rotation steps, each row followed by its count of steps:
The counts run from 0 to 1243.
[134 159 150 104 122 138 135 121 118 102 124 102 117 152 128 122 179 127
 107 123  96 104 137 129 129 142 155 169 130 114  91 156  94 128 153 211
 143 126 139 136 166 151 126 105 147 144 146  57 115  78 142 147] | 794
[ 90 132  91 181 132 131 103 106 185 141 117 117 161  96 145  91 160 116
 110 140  97  97 113 127 125 112 145 119 115 137 151 128  84 127 158 156
 132 117 140  97 153 135 161 121 116 155 103  65 152 162 160 115] | 294
[ 98 105 121 153  83  83 113 128 112 140 117  67 143 119 121 142 171 106
  97 107  85  93 153 172 106 154 111 148 107 112 116 150 114 131 133 158
 121 131 117 150 101 135 170 140 137 148 101  70 119  90 193 127] | 208
[129 135 152 137 132 118 134  94 192  98 124  90 112 136 107 103 166 149
 123 148  87 107 140 114 131 137 151 112 148 154 103 138 116 135 151 210
 138 132 149 110 180 138 144 101 115 186 178  99 163  82 115 101] | 0
[131 124 136 140 108  98 156 154 136 139  96  81 114 131 117 124 177 123
 113 161  88 135 133 164 112 181 117  98 127 139 108 143  96 131 117 161
 131 130 116 104 103  91 196 135 105 114 127  48  92  91 110 124] | 1015
[125 157 123 175 109 168 147 106 159 147  76 118  70 126 157 106 177 137
 101 139  96 119 146 126  84 144 130  92 145  96 126 124  82 126 160 162
 127 109 158 102 171 133 142 101 116 154 148 110 149 110 133 107] | 430
[ 69 126  87 114 122 144 164 114 111 153  87 137  74 116 144 120 168 165
  97 117 107 142 128 189  41 133 119 119 104 138  90 101 148 131 154 128
 114 118 125 111 125 109 164 122 120 122 124 124 129 106 115 109] | 865
[ 91 121 111 117  95 108 118 148 139 124 145 137 160 124 131 129 118  86
  89 132  97 139 136 186 124 171 142 144 138 186  91 117 133  84 176 152
 107 141 158 123 101 172 156 105 105 113 139  71 129 112 109 135] | 139
[ 92 171 104 115 106 142 156 104 131  92 121 106  57 162  98 135 159 128
 103 147  94 134 151 130 135 177 142  96 117 118  99 116 127 150 116 136
  91 135 177 106 137 145 169 134 162 133 152 104 130  64 119 104] | 1158
[111 190 106 103 110 155 144 104 178 128 125  73 106 133 119 128 124  98
  99 121 131 100 124 130 114 162 156 106 136 165  56 139 104 151 125 112
 132 113 137 138 154 142 161  96 130 135 139 106 141  52 145 115] | 916
[ 82 172 103 145 131 119 115 125 153 113 120 157 120 113 145 127 115  99
  95 164 105 140 141 138 155 156 135 170 111 136 104 143  88 108 176 164
 117 131 182 122 135 177 121 113 142 143 141  48 128 129 127 153] | 831
[125 123 121 135 116 142 149 146 140 136 104  79  67 129 150 121 186 159
  83 130 112 113 154 126  86 159 120  70 114 147 130 143  91 162 141 163
 143 128 136  93 138 112 155 125 157 112 121 105 133  52 127 126] | 773
[104  86 106 131 118 146 148 139 137 153 101 112  77 123 134 116 145 178
 101 151  93 127 121 180  47 166 114 104 129 164 103 115 132 121 150 122
 125 132 145 109 145  84 201 113 103  98 161 104 122  84 109 120] | 993
[110  98 144 150 130 132 139 107 124 134  94 102  98 106 149 143 163 128
  94  82  78 147 171 130 121 157 126  96 117 111 128 137  87 128 133 160
 159 106 118 113 125 138 190 160 117 134 135  54 140 101 120 164] | 89
[128 127 113 154 118 138 156 102 141 134  64  89  65 124 149 121 137 149
 130 148  99 137 161 128 107 165 104 121 140 107 117 158  88 139 149 138
 149 132 137  93 178  84 193 119 128 170 146  89 121 105 130 146] | 324
[ 77 139  90 145  90  83 119 116 163 145 114 127 115  93 137 100 108 115
  93 143 109 129 147 134 118 155 143 118 131 210  91 130 112 118 178 119
  96 122 169 114 144 158 120  97 143 179 148 105 152 155 136 125] | 829
[115 134  75 160 136 138 137 100 107 145  85 119 155  96 131  98 149 100
 107 101 119  74 153 138 104 124 167 118 129 162 120 124 118  97 157 133
 124  95 108 106 127 148 171 111 137 141  92  59 120 159 164 158] | 633
[127 123 106 130  93 127 154 102 106 124 122  88 115 133  80  80 170 104
 132 103  63 113 165 133 119 184 154 132 153 124 113  92 118 113 134 178
 109 129 138 107 139 133 130  87 136 167 156 108 140  88 138 120] | 344
[103 122  96 149 143  96 119 144 137 153 123 134 164  89 120 111 187 121
 123 170  93  93 111 175 101 131 145 123  88 168 116 119  99 108 168 163
 124 135 111 111  94 148 145 125 110 110 113  57 116 159 149 111] | 290
[111 128 117 108  94 147 152 108 112 120 140 109  98 137  75  73 181 112
 108 120  93  97 157 121 114 184 167 113 139 143  97 102 119 142 115 130
  98 125 136 105 141 156 135  84 139 133 159 101 145  73 145 129] | 1031
[ 71 128  67 169 144 123 111 122 181  98 126 126  96 117 149 138 145 157
  96 183 112 114  99 144 114 140 117 118 107 141 148 135 126 136 161 165
 119 156 169 100 149 102 180 141 148 144 119  75 132  89 138  95] | 855
[105 105 111 144 130 118 178  98 123 153  76 132  93  87 138 123 176 137
 125 118  81 129 116 166  49 119 147 137 115 167 108 102 114 115 161 150
 125  86 141 121 138 126 133  95  99 126 175 118 145 124 150 103] | 412
[ 76 136  99 133 126 120 141  81 107  81 112 137  70 102 142 159 119 105
 114 138 109 122 165 133 137 126 140 132 128 134 110 147 128 146 170 154
 109 139 152  81 141 193 129 118 145 171 117 100 159  75 144 111] | 255
[100 130  62 141  98 122 166 132  83 134  86 106 111 117 151 129 117 124
  99 134 112 110 147 136  93 151 139  84 123 208 105 121 152 122 166 112
  95  95 118  94 117 145 155 109 138 132  98  86 113 117 139 124] | 503
[115 116 139 106  90 134 161 121 127 112 112 125  88 139 107 114 150 142
 135 170  72 123 135 126 123 181 162 104 128 190  98 129 155 174 151 135
 109 128 152  75 115 171 134  90 111 134 155  89 139  78  91  95] | 819
[119 126 125 124 100 154 146 106 136 103  83  93  94 151 115 106 126 151
 130 122  91 142 169 109 144 189 131 108 151 150 123 147 148 167 136 152
 113 122 145  89 163 142 178 115 117 176 150  66 120  87 102 127] | 347
[ 98 109  70 156 106 137 127 113 163 157 139 117 113 101 121  84 175 112
 107 124  93  85 112 152  76 132 137  93 112 128 146  92  91 117 163 145
 130 120 161  92 128 118 143  85 120 116 132 118 164 112 167 101] | 298
[109 139  97 132 112 116 151 120 150 150 107  77  85 147 120 109 200 148
 112 149 104 102 130 141  81 150 118 116  83 112 110 148  87 175 147 152
 129 130 141 119 154  92 164 110 143 149 116 108 109  83 150 109] | 1007
[ 92 132  84 155 157 126 140  70 171 151 109 128 107 124 137  92 137 113
 117 125 113 125 105 104 106 116 165 131 112 150 147 120 121 135 165 154
 147 110 182  80 161 136 141  70 112 142 166  68 163 147 138 144] | 967
[ 94 123 102 131 104 111 101 116 141 154 127  74 154 114 133  78 111  89
  98  91 110 118 161 129 153 179 157 106 158 156  85 143 108 128 155 145
 134 122 125 130 108 142 133 122 117 174 135  60 140 134 140 160] | 1041
[ 87  98  75 135 134 130 147  99 107 176  96 141 106  80 112  89 159 138
 113 103 103 114 134 162  59 137 139 126 126 143  82 100 134 105 163 123
 123 107 114 124 140 113 172 112  96 146 134 116 141 149 137 142] | 866
[109  89 151 118 112 145 133 129 104 144 120 103 117 105 136 154 133 114
  94 111  64 113 155 172 114 173 132  95 120 148  93 134 119 157 131 110
 139 123 101 110  86 147 199 126 106 104 110  62 125  69 142 131] | 94
[134 105 117 135 118 119 155 108 123 127 121  85 144 115 123  98 113  89
 138  95  68 103 153 119 140 173 178 135 176 164 123 127 128 124 144 159
 141 116 134  92 115 157 130  83 119 154 165  68 138 111 130 150] | 239
[ 85  87 106 142 136 125 120 106 120 145  79 134  84 106 166 163 126 163
  81  98 120 154 150 143  92 131 116 106  93 155 115 147 132 139 170 136
 151 106 142 101 152 151 182 117 117 132 122  73 139 112 117 153] | 1208
[ 86 137  94 177 140  97 102 123 167 118 122 136 158 104 148 129 131 122
  82 149  95 125 129 134 142 140 158 139 102 175 124 144 101  98 190 168
 120 108 162 132 145 145 133 117 150 162 134  48 136 165 151 148] | 959
[141 147 144 147 138 150 138 126 157 129  94 129 129 139 169 132 174 107
  94 119  73 102 106 134 110 131 140 147 106 106 152 148  93 125 166 198
 155  95 165 108 133 135 142 112 120  95 132  55 114  98 130 137] | 1225
[ 97 128 128 132  99 169 143 119 108 149  86 108  87  92 142 149 111 116
 101  90  84 116 163 155 101 181 138  96 136 152  87 129 121 164 116  98
 121  87 104 125 107 155 173 121 103 148 105 108 117  69 159 102] | 95
[ 94 142  77 145 136 136 133 142 129 141 154 100 156 109 141 107 180  93
  95 101 108  89 153 158 112 133 156 119 105 141 142 106  92 112 150 177
 126 103 117 113  88 147 125 125 159 112  84  74 127  93 170 109] | 638
[121 117 146 116 126  98 146 144 140 117 122  69  90 140 154 144 158 142
 102 158  96 126 167 124 111 191 147 112 134 171 119 156  83 161 142 174
 152 133 138 109 116 133 146 118 137 109 165  79 122  55 136 134] | 108
[107 147  67 134 126 141 140 127 170 147 109 130 159 107 149 112 140 122
 113 130 114 104 116 152 106 130 161 129 110 186 126  97  89 128 158 141
 129  97 151 106 139 133 143  55 133 135 126 127 138  65 134  75] | 403
[ 77 123  91 128 128  67 128  84 115 111 159 113 132 105  93 119 153  81
 117 129 111 105 146 149 135 134 170 119 133 174  88 134 105 103 158 167
 133 162 149 117 110 185 125  99 138 125 143  84 172  92 158 129] | 253
[ 91 119  60 121 145 114 182  85  95 148 147 102 124 119 112 102 135  75
 130  77  92 123 130 131 122 126 180 127 147 155 119 105 138 109 150 141
 151 132 155  74  90 148 143  97 120 113 159  71 141 108 129 143] | 1183
[ 97 156  91 142  77 117 139  97 128 124 102  95 111 115 143 119  66  89
 104 115 134 126 157 152 107 150 145 117 173 193  72 130 147 112 154 138
 105 102 136 131 154 184 137  97 105 147 142 105 150 107 135 134] | 247
